Some points:
[ 1.18  0.47 -0.57  0.73 -0.83  0.55  0.97 -1.01  1.46 -0.42 -1.04  0.32
 -0.42  0.42 -0.3   0.09  0.47  0.7  -0.75 -0.92  0.63  0.99 -0.93 -0.57]
[ 0.48 -1.02  1.59 -2.49 -1.34  0.56 -0.94  0.45 -0.07 -0.39  0.51  0.11
  0.33  1.65 -1.13  1.25 -0.54 -0.7  -0.25  0.42  0.07 -1.28  1.91  1.41]
[-1.36  0.35 -0.25 -0.29  2.39  0.76 -1.77 -1.13 -0.1   1.82 -0.46 -0.47
  0.04  0.27  1.65 -1.26  0.9   0.2   0.35 -0.33  1.68  0.19 -1.03 -0.36]
[-0.16 -1.47  0.68 -0.65  0.74 -0.25  1.99 -1.49  1.68  1.03 -0.45 -1.13
  0.35  0.62  2.58  0.1   0.05 -0.23 -0.9   0.78  0.03  0.37 -0.43  0.65]
[ 0.6  -1.25  1.15 -1.76 -0.79  0.23 -0.92  0.8   0.17  0.36 -0.31 -0.44
  0.73  1.23  0.07  0.57 -0.95 -0.93 -0.46  0.87  0.19 -1.21  1.1   2.17]
[ 0.84  0.23  1.18  0.96  1.76  0.23 -1.   -1.1  -1.9   1.03 -1.39 -0.77
  0.14 -0.93  1.03 -1.68 -1.23 -0.72  0.88 -0.1   1.16  0.08 -0.21 -0.27]
[ 0.05  1.93 -2.54  0.68 -1.46  0.11  1.72  0.21  0.79 -1.73 -0.57  0.86
 -0.01 -0.5  -0.83  0.21  0.78  0.02  0.73 -1.75 -1.03  1.43 -0.56 -0.55]
[ 1.1  -1.1  -0.02  0.6  -0.99 -0.78  0.02  1.27 -1.15 -1.07 -0.56  0.28
  0.09 -1.29 -0.11  0.59 -2.21  0.86 -0.77  1.68 -0.89 -1.14  0.39  1.12]
[ 0.52 -0.3   0.26 -0.95 -0.07 -1.41  0.57  2.87 -0.91 -0.91  0.83  1.02
 -0.24  0.   -1.97  0.6  -1.24  0.64 -0.54  0.21 -0.55 -1.89  0.47  0.  ]
[ 0.85 -1.79  1.79  0.4   1.33  0.13  0.87 -1.02  0.53  1.6  -0.94 -1.39
 -0.35  1.39  1.51 -0.73 -1.23  0.54  0.16  0.13  1.73  0.16 -1.36  1.63]
[ 0.72  1.04  0.26  1.38  1.24  0.19 -0.18 -0.78 -1.92 -0.11 -0.79 -0.03
 -1.15 -0.91  0.76 -1.47 -0.37  0.84  0.38 -0.84  2.34  0.21 -1.41 -0.7 ]
[-0.89  0.9  -1.91 -0.05 -0.22  0.48  0.46 -0.39  1.53  0.29  0.96  0.52
 -0.34  0.77 -0.09 -0.74  2.19  0.01  0.38 -1.39 -0.95  0.77 -0.13 -1.69]
[-0.23  0.81  0.85  0.2  -0.59  2.43 -0.55 -0.02 -1.64 -1.53 -1.51  0.32
 -1.82 -0.32 -0.7   0.42  0.62  0.87 -0.62 -2.11  1.11  0.34  0.15  0.18]
[-0.47  1.08 -1.13  0.25  1.17 -0.14  0.43 -0.36  0.91 -0.72  1.13  1.04
 -0.96  0.51 -0.58 -0.21  1.99  0.91  0.35 -1.26  0.75  0.18 -0.96 -1.66]
[ 0.83  0.32  0.02  0.54  0.29  0.76  0.93 -0.96  1.18  1.27 -0.81 -0.69
 -0.74  1.04  1.44 -0.97  0.13  0.24  0.13 -0.88  0.85  1.64 -1.36 -0.09]
[ 1.1   0.86 -0.77 -1.13 -3.32  1.51 -0.15  0.67  1.25 -0.55 -0.15  0.43
 -0.01  1.53 -2.56  1.46  1.03 -0.5  -1.26 -1.69  0.15  0.66 -0.4   0.05]
[ 0.93 -0.58  0.65  0.53 -0.22 -0.59  1.53 -0.19 -0.71 -0.72 -1.4  -1.87
  1.1  -1.17  0.7  -0.52 -1.17 -1.45  1.07  1.43  0.    0.15  0.79  1.37]
[ 0.77 -0.53  0.9  -0.85 -2.48  1.16 -2.1   0.52 -0.28  0.24 -0.69 -0.02
  0.8   1.04 -1.41  1.74 -0.23 -1.44 -0.22 -0.04 -0.74 -0.64  1.58  1.7 ]
[ 0.09  1.69 -1.52  0.6   0.21 -0.81  0.1   0.39  0.2   0.1   0.88  0.59
 -0.35 -0.43 -0.83 -0.94  1.88  0.7   0.89 -1.53  0.57  0.92 -0.65 -1.59]
[-0.92  0.2  -0.54  0.58  1.14  0.82  0.21 -0.43  0.31 -0.29 -0.18  0.48
 -1.38  0.29  0.14 -0.84  2.5   1.41 -0.55 -0.58  0.47  0.16 -0.98 -1.17]
[-1.63 -0.99 -0.16  0.55 -1.02 -0.66 -0.71  1.62 -0.97  0.09  1.49  2.28
 -0.15 -0.56  0.62  0.78  0.15  1.21 -1.05  1.49 -1.04 -0.98  0.09 -0.38]
[-1.17  1.12 -1.37 -0.62 -0.69 -0.71 -0.1  -0.23  1.44 -0.02 -0.74 -1.08
  2.24 -0.27  0.58 -0.6   0.13 -1.46  1.23 -0.75 -2.29  1.2   0.65  0.54]
[-0.87  1.34 -1.85  0.71 -0.44  1.1  -1.22 -0.94  1.1   0.58  0.15  0.32
  0.64  0.15  0.44 -1.08  0.81 -0.66  0.61 -0.78 -0.59  0.64 -0.73 -1.64]
[ 0.69 -1.66  1.73 -1.58  0.87 -0.44  0.29 -1.09  0.59  2.27  0.15 -1.83
  1.07  1.18  1.09 -0.3  -0.43 -0.74 -0.09  0.62  0.4   0.44  0.15  0.38]
[ 0.12 -0.03  0.4  -0.04  0.31 -1.35 -0.9   0.48 -1.37  0.5   0.03 -1.12
  2.16 -1.36  0.59 -0.66 -1.15 -1.86  2.03  1.09 -0.76 -0.43  1.96  0.64]
[ 0.31  1.18 -0.63  1.85  1.12 -0.39  1.29 -1.35  0.5  -0.53  0.31 -0.89
 -0.17 -1.46  1.07 -0.89  0.18 -0.09  0.28 -0.15  0.1   1.63 -0.54 -0.79]
[-1.43 -0.51 -1.01 -0.47  1.63  0.47  0.33 -1.33  1.31  0.56 -0.27 -0.48
  0.32  0.63  1.85 -0.76  1.43 -0.19  0.1  -0.83 -0.8   0.57 -0.2  -0.69]
[-2.14  0.24  1.06 -1.    0.46  2.34 -2.41 -1.22 -0.36  0.18 -0.01 -0.29
 -0.92  0.76 -0.73 -0.59  1.92 -0.28 -0.09 -0.86  1.35  0.52  0.97 -0.19]
[ 1.12 -1.64  1.89 -1.58 -0.79  0.23 -0.18  0.44  0.56  0.19  0.59 -0.74
 -0.19  1.13 -0.55  1.96 -0.67 -0.53 -0.85  0.97  1.02 -0.46  0.54  1.12]
[-0.97 -0.13 -1.24 -0.51 -1.13  0.03 -0.28  1.23  0.99 -0.25  2.15  2.59
 -0.23  0.25 -1.4   1.59  0.9   1.41 -1.34  0.37 -1.36 -0.2   0.63 -1.1 ]
[-0.48 -0.73  1.92  0.03  1.28  0.37 -0.93  0.61 -1.82  1.64  0.31  1.25
 -1.59  0.44  0.59  0.82  0.01  1.35 -0.43  0.09  1.6  -1.74 -1.49 -0.18]
[ 0.24 -0.89  0.38  1.17 -0.09 -1.09  0.39  1.61 -1.66 -1.23  1.78  1.47
 -1.32 -1.48 -0.94  0.65 -0.81  1.33 -1.16  1.84  0.09 -1.65 -0.31 -0.24]
[-1.41  0.16 -0.62 -0.88  0.36 -0.19 -0.24 -0.1   1.87  0.13  0.49 -0.37
  1.06  0.    0.77 -0.98  0.79 -1.58  1.01  0.26 -1.85  0.5   1.39  0.35]
[ 1.55 -0.54  0.84  0.07  0.94 -0.36  1.06 -0.81  1.04  1.65 -1.2  -2.27
  1.27  0.56  1.41 -0.23 -1.24 -0.17  1.15 -0.42  0.6   1.04 -1.17  0.86]
[-0.67  0.28 -0.46 -0.19 -0.26 -1.9   0.06  0.35  0.71 -0.07  0.16 -0.45
  2.71 -0.76 -0.07 -0.53 -0.7  -1.88  1.63  0.82 -1.76 -1.11  1.18  0.86]
[-0.27  0.43  1.18  0.21  0.74 -0.21 -0.39  2.29 -3.18 -0.18 -1.53  0.15
 -0.68 -0.97  0.2  -0.55 -0.73  1.17  0.26  0.34  0.87 -2.67 -0.23  0.18]
[-1.12 -0.12 -0.66  0.02 -0.12  0.42  0.22 -0.23 -0.6  -0.07  1.44  1.74
 -1.93  0.92 -0.59  0.49  1.01  2.32 -2.37  0.14  0.46 -0.49 -1.01 -1.41]
[ 0.03 -0.44 -0.09 -1.21  0.77 -1.33  0.3  -0.25  0.87  0.33  0.15 -1.08
  1.99 -0.15  0.78  0.14 -0.67 -1.58  1.47  1.2  -1.45 -0.83  1.6   0.84]
[ 0.63 -0.56  0.46  0.07  1.    0.14 -0.54 -1.49  1.23  1.82 -0.67 -0.88
 -0.03  1.14  0.73 -0.34 -0.31 -0.51  0.21  0.26  1.33  0.58 -0.99  0.09]
[ 0.2   0.24  0.04  0.55  0.78 -1.34  0.41  0.48 -1.52 -1.13 -0.45 -0.43
  0.49 -2.21  0.58 -0.76 -0.85 -0.88  1.23  0.07 -1.39 -0.5   1.52  0.7 ]
[-1.18  1.58  0.1  -0.42  2.1  -1.84 -0.24  1.48 -1.41 -0.14  0.71 -0.4
  1.23 -1.05 -1.4  -0.88 -0.04 -1.11  1.82  0.55 -0.4  -1.33  1.02 -0.25]
Along one direction, these points spread out more than along any other. How far along it is each point below, from 0 to 99? The average is 50, and the first point in the table lies past the average. One standard deviation of the points above along it is 16.
[ 0.48  1.09 -1.38  0.52 -0.84  0.21  0.08 -1.44  1.22  0.55 -1.85 -0.63
  1.22  0.08  0.38 -1.06 -0.44 -1.28  1.35  0.   -1.75  1.86  0.41  0.23] 47
[ 1.21 -0.76 -0.8  -0.46 -1.18 -1.61  0.79  1.89 -0.56 -0.71  1.67  1.14
  0.48 -0.72 -1.77  0.94 -1.37  0.43 -0.46  0.91 -1.53 -0.94  0.42 -0.39] 41
[ 0.59 -0.16  0.95 -1.16 -1.03  0.29 -0.06  1.48 -0.54 -1.55  0.09 -0.31
 -0.57  0.84 -2.04  1.86 -0.4   0.11 -1.22  0.3   0.14 -1.37  0.86  0.98] 43
[ 1.19 -0.18 -0.63  0.25 -1.84 -0.88  1.84  1.2   0.15 -0.43  0.91  1.02
 -1.3   1.52 -2.45  2.12 -0.7   1.61 -1.53 -0.18 -0.13 -1.01 -1.77 -0.48] 62
[ 1.54  0.63  0.53  1.78 -0.54  0.51 -0.01  0.13 -1.24 -1.06 -2.25 -0.62
 -0.4  -2.03  0.66 -0.62 -0.9  -0.13  0.53 -0.31  0.75  0.99 -0.46  1.14] 46
[ 0.13  0.7  -0.21 -0.06  1.04  0.75  0.45 -1.26  0.59  0.74  0.11 -0.76
 -0.68  1.36  0.44 -0.74  0.96  0.78  0.78 -1.4   1.59  0.81 -1.03 -1.17] 68
[ 0.75 -1.33  0.6   1.53 -0.53  0.34 -0.92  0.25 -1.25 -1.46 -0.5  -0.55
 -0.54 -1.83 -0.19  0.5  -1.71 -0.06 -0.69  1.86 -0.5  -0.1   0.35  0.86] 37
[ 0.05  0.87  0.06  1.24 -0.01  0.88  0.62 -1.79 -0.22  0.68 -0.05  0.7
 -1.28  0.04  1.04 -0.07  0.72  1.22 -1.   -1.54  1.28  1.6  -1.3  -0.68] 74
[-1.63  1.56 -0.64  1.07  0.52  0.45  0.1  -0.22  0.11 -1.12  0.22  0.62
 -0.47 -1.09  0.   -0.26  1.3   0.66  0.33 -1.08  0.03  0.64  0.09 -1.05] 69
[ 0.16 -1.77  0.16 -0.69 -1.4  -0.43 -0.51  0.56  1.01 -0.35  0.75  0.26
  0.47  0.33 -0.91  1.63 -1.03 -0.11 -1.69  1.75 -0.86 -0.23  0.8   0.75] 38
[-0.19 -1.29 -0.08  0.45 -1.14 -0.1  -0.19  0.18 -0.53 -2.01  2.24  1.29
 -0.39 -0.97 -0.96  0.96 -1.41 -0.89 -0.57  1.66 -0.58 -0.21  1.18  0.06] 43
[-1.85  0.48 -0.53 -0.48  1.17  0.36 -0.6  -0.79  0.59  1.11  0.56  1.2
 -0.35  0.39  0.83 -0.24  1.89  0.42 -0.47 -0.37 -0.12  1.12 -0.57 -1.58] 70
